In the data rows, zero lies at 4.5, halfway between 4 and 5.
Two rows play each game, the first against the second. How much does the first row win by? 15 is about a draw, 30 a big win and 0 a big loss. Wins can go round in a circle: one row can beat a second, the second a third and the third the first. Each row has two weighted sums of its numbers, A and B, taken from their middle values. A row wins by its A times the other's B, less its B times the other's A.
[4 5 6 4 5 5 4 4 5 4 5 5 4 4 4 5 4 5 4 4 5]
[6 7 0 6 5 2 6 8 2 6 4 3 6 5 4 4 4 4 4 3 5] -> 15
[4 4 6 5 6 5 4 4 5 4 6 4 4 5 5 4 4 5 5 5 4]
[4 4 5 3 7 5 4 4 5 4 4 4 4 4 4 5 4 4 4 6 3] -> 14
[5 4 5 4 5 5 5 5 4 5 3 4 4 5 5 5 4 4 4 5 4]
[6 7 5 5 4 4 4 4 5 4 4 5 4 2 6 4 6 5 4 4 4] -> 17
[3 3 4 4 4 6 5 6 3 4 4 4 5 5 4 5 4 5 4 4 5]
[7 7 0 8 1 0 4 3 4 2 6 6 5 4 5 5 4 4 4 4 7] -> 16
[2 5 5 3 6 6 5 4 6 3 5 6 4 4 4 5 4 4 6 5 3]
[4 3 5 3 8 7 5 3 4 5 7 5 3 3 4 2 7 4 6 5 3] -> 16
[4 3 4 5 4 5 4 4 6 4 5 5 5 7 2 6 5 4 4 5 4]
[3 4 5 3 5 5 4 4 5 4 5 5 5 5 4 5 4 5 5 5 4] -> 10
[4 4 6 4 5 4 4 5 4 5 5 4 5 5 5 5 4 4 5 5 3]
[5 5 5 5 4 4 4 7 4 4 4 4 4 4 5 4 4 5 6 5 3] -> 15
[5 5 4 5 5 4 4 6 7 4 6 6 5 5 4 6 4 5 6 4 5]
[5 3 5 4 4 5 4 4 5 4 5 5 5 6 4 5 4 4 6 5 4] -> 21
[5 2 6 4 5 5 5 5 5 4 4 4 5 4 6 4 5 5 4 4 5]
[3 8 4 4 0 5 4 8 6 6 3 3 9 9 3 7 3 0 2 0 9] -> 5
[3 9 0 3 6 1 5 6 3 4 3 5 2 1 4 5 5 4 4 1 8]
[8 9 3 5 0 8 5 7 3 6 1 5 5 6 4 5 4 5 0 4 6] -> 7
[5 4 4 4 5 5 4 5 4 5 4 4 4 5 4 4 4 4 5 5 5]
[4 5 4 5 4 4 4 4 4 4 6 4 4 5 4 4 4 5 4 5 4] -> 15
[4 4 6 3 4 5 5 5 6 3 5 5 4 2 6 4 7 4 5 5 5]
[4 4 5 4 5 5 4 4 6 4 5 4 5 5 5 5 4 4 6 5 5] -> 20
[6 4 2 5 4 4 9 9 0 7 3 3 3 3 5 4 6 5 1 4 4]
[4 6 4 8 2 6 5 5 4 4 3 3 4 5 8 3 9 5 3 4 9] -> 20
[5 5 6 5 7 6 4 4 5 3 5 5 5 5 5 4 5 6 5 6 5]
[4 5 6 3 5 6 4 4 5 4 5 5 5 5 5 5 4 5 4 4 4] -> 16
[4 4 5 4 4 5 8 7 0 5 1 4 4 5 5 5 5 4 3 3 5]
[4 4 4 4 5 5 5 5 4 5 4 4 5 5 3 5 4 5 5 5 3] -> 8
[4 4 6 4 6 5 3 4 5 4 6 5 5 4 4 5 5 4 6 5 3]
[4 4 5 4 6 7 4 5 4 5 4 4 4 3 5 4 4 5 6 5 4] -> 15
[4 2 6 4 5 5 4 5 5 4 5 5 5 5 5 4 4 5 5 4 3]
[5 5 4 5 5 4 4 3 7 5 5 6 6 7 4 6 2 3 5 4 6] -> 21
[3 3 8 5 6 5 4 4 4 3 5 4 5 4 4 4 5 4 5 5 5]
[2 3 4 5 6 5 7 8 3 4 4 0 4 4 7 3 5 5 6 5 4] -> 27
[9 5 1 4 1 0 6 4 1 9 1 0 1 1 9 3 9 5 3 5 5]
[3 4 5 5 5 6 4 4 6 4 5 5 5 5 4 4 4 4 6 7 5] -> 15
[6 4 4 4 8 5 1 2 5 2 7 7 4 6 4 5 3 4 4 7 4]
[4 3 5 4 5 4 5 3 4 4 5 5 5 4 4 5 4 4 5 4 4] -> 15
[4 4 7 3 7 6 3 2 4 4 4 5 5 5 4 5 5 4 5 5 3]
[5 7 1 6 3 2 9 9 4 6 0 0 5 5 4 5 3 4 3 1 9] -> 20
[5 4 5 5 5 5 4 4 5 5 5 4 4 6 4 4 3 3 4 4 5]
[5 5 4 5 4 5 4 4 5 4 6 7 5 5 4 5 4 4 4 4 5] -> 15
[4 3 5 4 5 5 4 4 4 4 5 5 5 7 4 6 3 3 6 5 2]
[4 9 0 9 4 6 6 2 6 6 2 3 2 1 6 3 7 5 2 4 6] -> 18
[5 4 5 4 4 4 4 4 5 5 4 4 4 5 4 5 4 5 5 4 5]
[4 1 6 3 5 6 5 4 5 5 5 5 5 5 4 5 5 5 5 5 3] -> 16
[4 2 5 5 5 4 3 4 5 3 5 5 4 3 5 5 6 5 5 7 1]
[3 2 7 2 5 5 3 5 6 2 3 7 5 5 5 5 4 4 5 6 4] -> 18
[4 5 5 4 6 5 5 4 7 4 6 5 5 3 7 4 5 6 5 5 4]
[4 5 4 6 3 3 5 4 5 5 5 5 5 4 5 4 5 5 4 4 5] -> 13
[6 7 4 6 4 3 3 3 9 4 8 8 2 1 6 3 9 4 6 5 2]
[4 4 5 5 4 5 3 5 5 5 4 5 5 5 4 5 5 5 5 5 4] -> 17
[5 4 5 4 5 5 2 3 6 2 6 6 4 1 6 2 9 8 6 6 0]
[4 4 5 4 6 4 4 4 6 4 5 6 4 4 6 3 6 5 5 5 4] -> 21
[4 4 7 2 5 4 4 3 5 4 5 5 4 5 4 4 4 4 4 5 4]
[4 4 5 4 5 5 4 4 4 4 5 4 5 5 4 5 5 4 5 4 4] -> 14
[3 5 0 4 4 2 6 5 4 4 4 4 1 3 9 0 5 8 4 3 5]
[3 1 6 2 7 6 3 4 5 4 6 5 4 3 6 5 4 5 5 5 3] -> 18
[3 5 6 5 5 4 5 5 6 4 6 4 5 4 3 5 4 4 5 6 4]
[3 0 4 4 6 7 4 4 5 4 5 5 5 6 4 6 3 3 7 5 2] -> 16
[4 6 4 4 4 4 4 5 5 4 6 7 6 7 3 4 1 4 3 4 4]
[4 5 5 4 6 5 4 2 5 2 7 6 5 5 5 5 4 5 5 5 4] -> 13
[4 2 6 3 5 5 5 3 4 3 5 6 4 4 5 5 4 5 5 4 4]
[5 3 7 3 4 3 5 6 2 9 0 1 3 5 6 4 4 7 5 5 5] -> 13
[5 4 4 3 4 5 3 2 6 4 5 5 5 5 4 4 4 5 5 5 3]
[4 4 5 4 5 5 4 5 4 5 4 4 5 5 4 5 4 3 5 6 4] -> 18
[5 5 4 5 4 5 5 4 5 4 4 5 5 4 4 5 4 4 5 5 5]
[4 5 6 3 8 7 4 4 4 3 6 4 4 4 5 4 4 5 5 5 4] -> 14
[5 4 5 4 4 5 4 4 5 4 5 4 4 5 5 5 4 4 6 6 4]
[5 5 5 4 4 4 4 4 4 5 5 5 5 4 3 4 3 2 5 5 5] -> 18
[4 6 3 4 4 4 7 7 2 6 4 5 4 4 4 5 5 6 4 6 4]
[4 3 5 3 4 6 4 4 7 4 7 5 6 6 4 4 5 3 5 5 4] -> 14
[5 6 4 4 3 4 8 6 1 8 2 0 3 0 6 4 7 6 4 5 5]
[4 6 3 5 5 4 5 2 4 6 6 3 8 9 0 9 6 3 5 6 9] -> 22
[4 5 5 4 5 5 4 4 5 4 5 4 4 5 5 5 4 4 5 6 4]
[5 5 5 5 5 5 5 4 4 3 6 5 4 3 6 4 5 5 4 5 5] -> 13
[4 4 6 5 5 5 6 5 4 2 7 7 4 5 4 4 4 4 6 5 6]
[5 5 1 4 6 3 6 5 3 5 2 4 4 4 5 5 5 5 4 6 6] -> 18
[5 6 4 4 4 5 4 4 5 4 5 5 5 4 5 5 4 4 5 5 5]
[5 4 5 4 5 4 4 3 5 4 5 5 4 5 5 4 4 4 4 4 4] -> 12
[4 4 5 5 5 4 4 5 4 4 4 4 5 5 3 5 4 5 4 5 4]
[5 5 5 4 4 5 4 4 5 4 5 4 5 5 3 5 5 4 4 5 5] -> 11
[6 7 5 4 1 3 5 4 4 4 1 4 6 7 4 7 4 3 3 4 8]
[5 5 4 5 3 4 4 5 5 4 5 4 4 6 3 5 4 4 4 4 6] -> 13
[4 4 6 4 4 5 3 3 4 4 6 5 5 5 4 4 3 4 5 5 5]
[5 5 4 6 4 4 7 6 1 8 7 0 3 3 5 4 5 6 4 4 4] -> 12
[4 5 5 4 4 4 3 3 5 4 5 4 5 5 4 5 4 4 5 7 3]
[5 5 4 4 4 5 4 4 4 4 5 5 5 6 4 5 2 5 3 4 5] -> 17
[4 4 6 4 5 5 5 5 4 5 5 4 5 5 4 5 4 4 5 5 4]
[4 4 5 5 7 6 5 5 4 5 4 4 5 5 4 5 5 4 5 4 5] -> 16
[7 5 2 5 4 2 4 6 4 6 3 3 6 6 3 6 4 4 7 3 4]
[6 4 1 5 1 3 5 8 2 4 1 4 5 5 6 4 5 5 1 4 6] -> 23
[3 3 7 3 6 6 4 4 5 5 4 4 4 4 5 4 5 5 6 5 3]
[7 8 2 9 5 3 6 7 0 6 5 3 2 4 5 4 6 5 4 0 5] -> 12
[5 4 2 8 3 4 5 5 4 4 5 4 4 0 7 4 6 7 5 4 7]
[4 4 5 4 6 5 5 5 5 5 5 5 4 4 5 5 4 5 4 5 4] -> 19
[4 5 4 4 5 5 5 4 4 4 5 5 4 4 5 5 4 4 5 5 4]
[5 2 4 4 5 5 4 5 5 5 5 5 5 5 4 5 4 4 6 5 4] -> 17
[4 5 5 5 5 5 3 4 5 4 5 5 5 5 4 5 4 4 6 6 4]
[5 4 4 4 5 5 5 5 6 3 5 5 5 5 5 5 5 4 5 5 4] -> 12
[5 5 4 5 5 4 7 5 2 7 3 3 4 5 6 4 7 5 4 4 5]
[5 5 5 5 4 4 5 4 5 2 5 6 5 6 2 5 2 4 5 5 5] -> 15
[5 5 4 5 4 4 4 4 5 4 5 5 5 5 4 4 4 5 4 4 4]
[4 3 7 4 5 6 4 3 2 3 4 7 5 6 3 5 4 4 7 7 0] -> 12
[4 5 4 4 5 5 5 5 4 5 4 3 4 5 5 4 4 5 5 5 5]
[5 5 0 6 0 3 7 6 2 5 2 3 4 5 4 5 4 4 3 3 7] -> 17
[4 4 5 4 5 5 5 5 3 5 4 4 4 4 6 5 6 5 6 6 3]
[5 5 4 5 4 4 5 4 4 4 5 4 4 5 5 5 5 5 4 5 4] -> 15
[3 4 5 4 5 7 4 5 4 5 5 6 5 4 4 5 4 4 5 5 4]
[4 4 5 4 5 5 5 5 3 5 4 4 4 4 5 2 5 5 4 4 5] -> 19
[3 3 5 3 6 7 4 2 5 2 8 6 6 4 4 5 2 2 5 4 4]
[4 5 4 4 5 5 4 4 4 4 5 5 5 5 4 5 4 4 5 4 4] -> 16
[4 2 4 4 5 5 5 4 5 4 4 4 4 5 5 5 4 5 5 5 4]
[3 2 7 3 5 8 3 5 5 4 5 4 4 4 5 5 5 5 5 5 3] -> 15
[4 5 5 4 4 4 5 3 5 5 5 4 5 4 5 5 5 4 4 4 5]
[5 3 4 3 5 4 3 4 5 4 5 6 5 5 4 5 5 4 5 5 5] -> 16
[5 4 4 5 4 4 4 5 3 5 5 4 5 5 5 4 4 5 4 3 5]
[5 5 4 5 4 4 4 4 4 5 5 5 4 2 4 4 9 5 4 4 5] -> 13
[5 5 4 6 2 6 5 4 5 3 6 5 4 3 6 4 5 5 3 4 6]
[4 4 5 4 4 6 3 4 6 4 4 4 5 4 4 5 4 5 5 4 5] -> 14
[5 9 9 5 1 5 5 5 4 4 4 4 5 5 4 5 4 4 6 0 8]
[4 4 6 2 8 7 4 4 5 4 5 5 4 6 4 5 4 5 5 5 5] -> 19
[2 5 7 3 3 4 4 4 5 4 5 4 6 5 3 4 5 4 4 4 4]
[5 5 4 5 5 4 5 7 3 4 3 2 3 0 9 2 3 4 5 4 5] -> 29
[5 5 4 4 4 3 4 4 5 4 5 5 4 5 4 4 4 4 5 4 4]
[5 4 5 4 5 4 4 5 5 4 5 4 5 5 4 5 4 4 5 5 4] -> 15
[4 5 5 4 5 4 4 4 5 4 4 5 4 4 5 4 5 4 4 4 5]
[4 4 6 4 5 5 5 3 6 3 6 4 3 4 4 4 5 6 6 4 4] -> 23
[5 5 4 5 5 4 5 4 5 5 4 4 4 5 4 5 5 4 4 5 4]
[5 5 6 4 5 5 5 5 4 4 4 4 5 5 5 5 4 5 5 6 4] -> 15
[5 5 5 5 5 4 6 6 3 7 2 4 5 5 5 5 4 5 3 4 5]
[4 5 5 4 5 5 4 4 5 5 5 4 4 4 4 5 4 4 4 6 5] -> 13
[3 3 4 2 5 8 4 4 5 4 5 5 4 5 5 5 5 4 5 6 3]
[5 5 5 5 4 5 4 3 5 4 5 5 5 6 4 5 3 4 5 5 4] -> 16
[4 4 5 4 5 5 4 4 4 5 5 4 5 4 5 5 5 4 5 5 5]
[3 9 3 3 2 8 5 9 6 9 0 6 4 5 5 4 4 5 3 1 9] -> 14
[5 4 5 5 5 4 5 4 5 4 5 5 5 4 4 4 4 4 5 6 4]
[3 5 5 5 5 5 2 5 5 5 5 6 5 4 5 4 5 5 5 6 3] -> 16
[4 6 5 4 5 5 4 4 4 4 5 4 4 4 4 4 5 4 5 5 3]
[4 4 5 4 5 5 4 4 5 5 5 5 5 5 4 5 4 4 4 5 4] -> 14
[4 4 4 4 5 6 5 4 5 5 5 5 4 4 5 5 5 5 5 5 4]
[4 4 5 5 6 5 4 4 5 3 6 4 5 5 4 5 4 4 4 4 5] -> 14
[5 3 5 4 5 5 4 4 4 4 4 5 4 2 5 5 5 4 4 4 4]
[3 4 5 4 5 6 5 5 4 5 4 5 4 7 4 5 3 5 4 4 5] -> 14
[5 5 5 5 5 4 7 8 2 8 2 3 4 5 4 5 4 4 1 6 6]
[5 5 4 4 4 4 4 4 4 4 4 5 4 4 5 4 4 5 4 5 4] -> 18
[4 3 4 4 5 4 5 2 9 2 5 7 4 6 5 5 4 4 6 6 5]
[2 4 6 3 5 7 3 3 6 3 5 5 5 5 5 6 4 3 5 6 3] -> 20
[5 6 1 6 3 2 5 5 1 6 1 2 4 5 5 5 6 4 5 3 7]
[4 4 4 4 5 4 4 5 7 3 5 6 5 4 4 5 5 4 5 5 5] -> 16
[5 4 5 4 5 5 4 4 4 5 4 4 4 5 4 5 4 4 4 4 5]
[9 8 4 5 2 3 9 9 2 2 0 0 5 6 2 6 2 4 1 0 8] -> 20
[9 9 2 6 0 3 6 9 3 9 4 3 5 3 4 5 5 5 5 4 6]
[5 4 4 5 4 4 4 4 5 5 5 6 4 5 5 5 4 5 5 4 4] -> 5
[4 3 6 4 5 6 4 3 4 3 5 5 6 5 4 4 4 4 5 6 4]
[8 8 0 9 3 3 8 4 2 6 4 2 5 5 4 5 4 4 2 2 9] -> 14
[4 4 3 4 6 4 2 6 9 3 8 6 3 3 9 2 7 8 8 9 0]
[7 5 2 7 0 5 5 3 3 6 5 2 5 6 5 6 3 4 1 0 9] -> 6
[4 4 5 4 5 4 4 4 5 4 5 4 5 5 4 5 4 4 4 6 4]
[5 3 5 4 5 5 4 4 5 4 5 5 5 5 4 5 4 3 5 5 5] -> 15
[6 6 1 8 2 3 7 7 3 5 7 3 5 4 3 5 6 5 3 3 5]
[6 6 4 5 4 5 4 5 5 4 5 4 4 2 4 4 6 5 5 6 4] -> 16
[4 4 5 4 5 5 4 3 7 4 5 5 4 4 4 4 4 5 4 7 3]
[5 5 4 5 4 4 5 5 4 4 4 4 4 5 5 5 4 5 5 5 4] -> 14
[3 2 9 3 8 9 4 4 5 4 6 4 4 5 4 4 4 5 4 5 3]
[4 4 7 3 7 5 4 3 6 4 5 7 5 4 4 5 4 4 5 6 4] -> 16
[5 6 3 5 5 3 5 5 4 5 4 4 4 4 5 4 5 5 5 5 4]
[4 4 5 5 5 4 4 4 5 5 5 5 5 4 4 5 4 4 5 5 4] -> 16
[5 3 4 4 6 5 4 4 5 4 4 5 4 4 5 3 6 6 5 5 3]
[4 5 7 4 6 5 4 4 4 4 5 5 5 4 5 5 4 4 6 6 2] -> 16
[5 6 4 6 3 2 6 9 1 8 4 0 4 5 4 5 6 5 4 2 4]
[6 4 4 6 3 4 6 5 4 5 3 4 5 3 5 3 3 7 4 4 5] -> 16
[4 2 6 3 8 4 2 3 9 3 9 8 5 4 3 7 2 3 5 6 4]
[6 2 6 3 9 7 4 3 5 3 6 5 6 5 3 5 4 5 3 5 4] -> 18
[4 7 3 6 3 4 4 4 5 4 5 5 5 4 3 4 4 4 5 3 5]
[3 1 4 5 8 3 4 3 6 4 5 6 5 4 5 5 4 4 5 5 4] -> 14
[5 4 4 5 5 4 5 5 4 5 5 5 5 4 5 4 4 4 5 5 4]
[4 4 5 4 5 5 4 4 5 4 5 5 5 5 5 6 3 4 5 5 3] -> 16
[5 5 5 4 5 4 2 4 8 3 5 5 4 3 5 5 5 5 7 5 4]
[5 5 5 4 5 5 4 5 5 5 5 5 4 5 4 5 4 4 6 5 4] -> 22
[5 4 4 4 5 5 4 4 4 4 4 5 3 4 5 2 5 6 5 5 3]
[4 5 6 4 5 6 7 7 0 9 0 4 2 3 4 1 6 7 6 5 4] -> 12
[5 7 5 5 4 2 6 5 4 6 2 3 5 4 4 5 4 5 4 3 7]
[5 4 4 4 5 4 4 4 5 4 5 5 5 4 5 4 5 5 4 4 5] -> 14
[4 4 5 4 5 5 4 5 6 4 4 5 5 5 5 5 4 5 5 3 4]
[4 4 6 3 7 6 4 4 5 4 4 5 5 6 6 5 4 4 4 4 6] -> 11
[4 4 5 3 7 5 4 4 5 4 4 4 4 9 1 6 2 2 5 5 5]
[4 5 5 5 5 4 4 4 5 4 6 5 5 5 5 4 5 5 7 5 2] -> 8
[4 5 4 4 3 4 4 4 5 4 5 5 4 4 4 5 5 5 5 4 5]
[9 8 3 7 1 3 8 4 0 6 3 0 5 5 5 5 4 5 0 1 5] -> 17
[4 5 5 4 5 4 4 5 5 4 5 4 5 5 5 5 4 4 4 4 4]
[5 5 5 4 4 4 5 5 5 4 5 5 4 5 4 4 5 4 5 4 4] -> 17
[3 4 4 4 5 5 5 5 5 4 5 4 3 4 6 4 7 6 6 5 4]
[6 9 0 5 5 0 8 9 6 5 5 5 5 5 4 4 5 4 0 0 7] -> 5
[3 3 6 3 6 5 4 4 4 5 5 4 6 5 4 5 3 5 4 5 5]
[3 5 5 5 5 5 3 4 4 5 5 6 4 5 4 5 4 3 5 6 5] -> 15
[5 3 6 3 5 5 3 3 6 3 8 7 5 8 4 5 4 4 5 7 3]
[5 4 5 4 5 5 5 5 3 5 4 4 4 5 4 5 4 4 5 4 4] -> 16
[4 5 5 5 5 5 5 5 5 5 5 4 5 5 4 5 4 5 6 5 3]
[5 6 5 2 4 4 5 4 1 4 4 4 4 3 4 4 5 5 4 2 7] -> 14
[3 4 5 5 7 6 0 0 6 2 9 7 6 7 4 5 6 5 4 4 5]
[2 3 8 3 5 5 2 5 9 2 3 7 4 5 3 6 4 4 4 6 4] -> 18
[3 2 5 3 6 5 6 7 5 5 4 3 5 9 0 7 3 4 4 4 5]
[5 3 5 4 5 6 3 6 7 5 5 4 6 5 5 4 5 5 6 5 4] -> 11
[4 8 2 5 3 0 4 5 5 5 4 4 5 4 4 4 5 4 5 2 6]
[3 4 6 5 5 5 4 3 5 4 5 5 5 4 5 4 4 5 4 4 4] -> 11
[5 5 5 5 4 4 4 5 6 4 6 5 4 4 3 6 4 4 4 1 5]
[5 4 5 4 5 5 4 4 4 5 5 5 1 2 6 3 8 7 4 5 4] -> 12
[5 5 4 5 4 5 4 4 5 4 5 5 6 5 3 5 3 4 5 5 4]
[5 4 5 4 6 5 5 4 4 4 5 4 5 4 5 4 4 5 5 4 4] -> 14
[4 5 5 5 6 5 4 4 4 4 5 4 6 6 3 6 4 3 4 5 4]
[4 5 4 4 3 3 3 3 5 4 6 5 4 4 4 5 5 5 4 4 5] -> 13
[4 5 5 4 5 5 5 5 5 5 4 4 5 5 5 5 4 4 4 5 5]
[4 2 8 3 2 5 5 5 5 5 3 4 6 3 4 4 2 4 5 4 5] -> 15
[6 7 0 5 2 4 8 7 2 5 1 1 6 5 5 3 8 6 2 5 9]
[4 4 5 5 5 4 4 4 5 4 5 5 5 5 5 4 4 4 5 6 4] -> 17
[4 3 7 3 6 5 3 1 7 2 9 9 6 6 3 5 3 5 5 5 3]
[4 4 5 3 6 6 4 3 5 4 5 7 4 4 5 4 4 5 6 5 3] -> 13
[5 5 5 4 5 5 4 4 5 5 5 5 4 4 5 4 4 4 4 5 4]
[5 4 4 4 8 6 4 4 8 4 4 5 5 2 6 4 6 6 5 6 4] -> 16
[6 9 2 5 0 0 5 9 5 6 2 2 4 3 6 4 6 6 1 2 7]
[4 3 6 5 4 6 5 4 5 4 5 4 5 4 4 5 4 4 5 6 4] -> 12
[5 8 4 5 4 4 6 3 1 7 4 3 5 5 4 4 5 5 3 3 5]
[5 7 5 6 4 3 8 9 6 5 1 2 1 5 6 5 7 6 3 6 7] -> 19
[4 4 5 4 4 5 4 3 5 5 5 4 4 3 5 5 7 5 5 7 4]
[9 3 4 5 6 2 7 4 2 6 0 1 5 5 4 5 5 5 2 3 4] -> 25
[4 4 8 3 5 5 4 3 5 4 6 5 5 4 5 4 4 5 4 4 5]
[3 4 7 3 5 6 4 3 5 4 5 5 5 5 5 4 5 5 5 5 3] -> 15
[5 5 4 5 4 3 4 1 6 4 6 4 4 4 6 3 5 6 5 5 4]
[4 4 5 5 5 5 4 5 4 5 5 4 5 5 5 6 4 5 5 4 5] -> 16
[7 8 5 5 4 2 4 2 3 7 3 5 5 9 0 3 4 2 4 1 6]
[4 4 6 5 4 4 4 4 4 4 5 5 5 7 4 6 4 2 4 4 5] -> 20
[4 5 5 4 5 5 4 4 5 4 5 7 5 4 4 4 4 4 5 5 4]
[4 4 6 4 6 4 4 4 5 4 4 6 4 5 4 5 4 5 4 5 3] -> 15
[4 6 5 4 5 5 4 5 5 5 4 5 5 5 4 5 4 5 5 4 5]
[4 3 6 2 6 6 5 3 5 5 4 4 4 5 4 5 4 4 5 4 5] -> 15
[6 6 5 6 2 2 5 4 6 4 4 6 2 2 9 4 9 5 4 2 6]
[6 3 6 6 6 7 6 4 5 4 5 5 6 5 3 5 4 5 6 6 4] -> 27
[4 4 5 5 5 4 5 3 7 5 6 6 4 5 4 4 5 5 6 9 2]
[4 4 5 5 5 5 4 4 5 5 4 5 4 3 7 4 6 5 5 6 4] -> 7
[4 5 5 5 5 5 3 5 6 5 6 6 5 4 5 4 5 4 4 5 4]
[4 6 4 5 4 4 5 6 4 5 2 2 9 0 3 9 6 0 2 2 9] -> 11
[4 4 5 4 5 5 9 9 0 9 0 3 5 4 4 4 4 4 3 0 9]
[8 5 2 7 2 2 5 7 5 6 2 4 8 5 1 7 0 0 4 1 5] -> 9
[4 4 5 4 6 4 4 5 5 4 4 5 5 5 4 5 3 3 5 5 4]
[5 4 4 5 4 4 6 7 3 5 4 4 5 9 3 5 3 3 4 4 5] -> 14
[5 5 4 5 4 2 5 5 5 5 4 4 4 6 5 4 7 5 5 5 4]
[5 5 5 5 4 4 5 5 4 5 4 4 5 4 4 5 3 5 4 4 5] -> 15
[4 4 5 5 5 4 4 5 5 5 4 5 5 5 4 5 4 4 5 5 4]
[4 4 6 4 6 5 4 4 4 4 5 4 5 5 4 4 4 4 4 5 5] -> 16
[4 4 5 4 5 5 3 5 8 4 9 4 5 4 4 4 4 4 4 4 4]
[4 2 4 3 4 5 5 5 5 5 4 4 5 5 5 5 4 5 5 5 5] -> 18
[6 9 3 4 3 3 5 5 1 8 4 0 2 4 9 3 7 7 2 5 9]
[5 4 4 5 5 4 4 5 3 5 6 5 5 5 4 5 4 5 4 4 4] -> 14
[5 6 4 5 4 4 4 5 4 5 4 4 5 5 4 4 4 4 5 4 5]
[4 3 6 4 5 6 4 4 5 5 5 5 5 5 5 4 4 4 5 5 4] -> 15
[3 2 4 5 6 5 4 4 5 5 5 4 5 5 4 5 4 4 6 6 3]
[3 3 6 4 5 5 4 3 5 4 5 5 4 5 4 5 4 4 6 5 5] -> 13
[6 6 1 4 1 1 5 8 2 5 4 5 5 8 3 6 4 2 3 3 7]
[5 5 5 5 4 3 4 4 5 4 5 5 4 5 4 5 2 4 4 5 5] -> 15
[5 5 5 4 5 5 4 4 5 4 5 5 4 5 4 5 4 5 5 5 4]
[4 4 7 4 6 4 4 4 5 4 4 4 5 5 3 5 2 4 5 5 4] -> 16
[7 5 3 6 3 4 5 6 4 6 6 4 6 8 4 3 0 4 3 0 9]
[4 4 5 4 5 5 4 5 5 5 4 4 5 4 4 4 4 4 4 3 6] -> 12
[4 4 5 4 5 5 7 7 2 6 4 4 5 5 4 5 3 4 5 5 1]
[5 4 5 5 5 4 4 5 5 4 4 5 4 4 4 4 5 5 4 4 5] -> 16
[7 5 4 6 2 5 5 4 6 4 6 4 3 3 7 2 6 6 4 8 4]
[4 3 6 4 5 6 4 4 5 4 5 5 5 6 4 4 3 4 6 5 5] -> 16
[4 4 7 4 4 5 4 4 4 5 5 4 5 4 5 4 5 5 5 4 4]
[5 5 4 4 5 5 5 5 4 5 4 4 4 5 4 4 4 3 4 6 4] -> 13
[4 7 4 5 4 6 5 4 3 6 2 4 6 9 1 5 3 4 2 1 4]
[4 4 6 4 5 4 5 5 5 4 4 5 5 5 4 5 4 4 5 5 4] -> 15
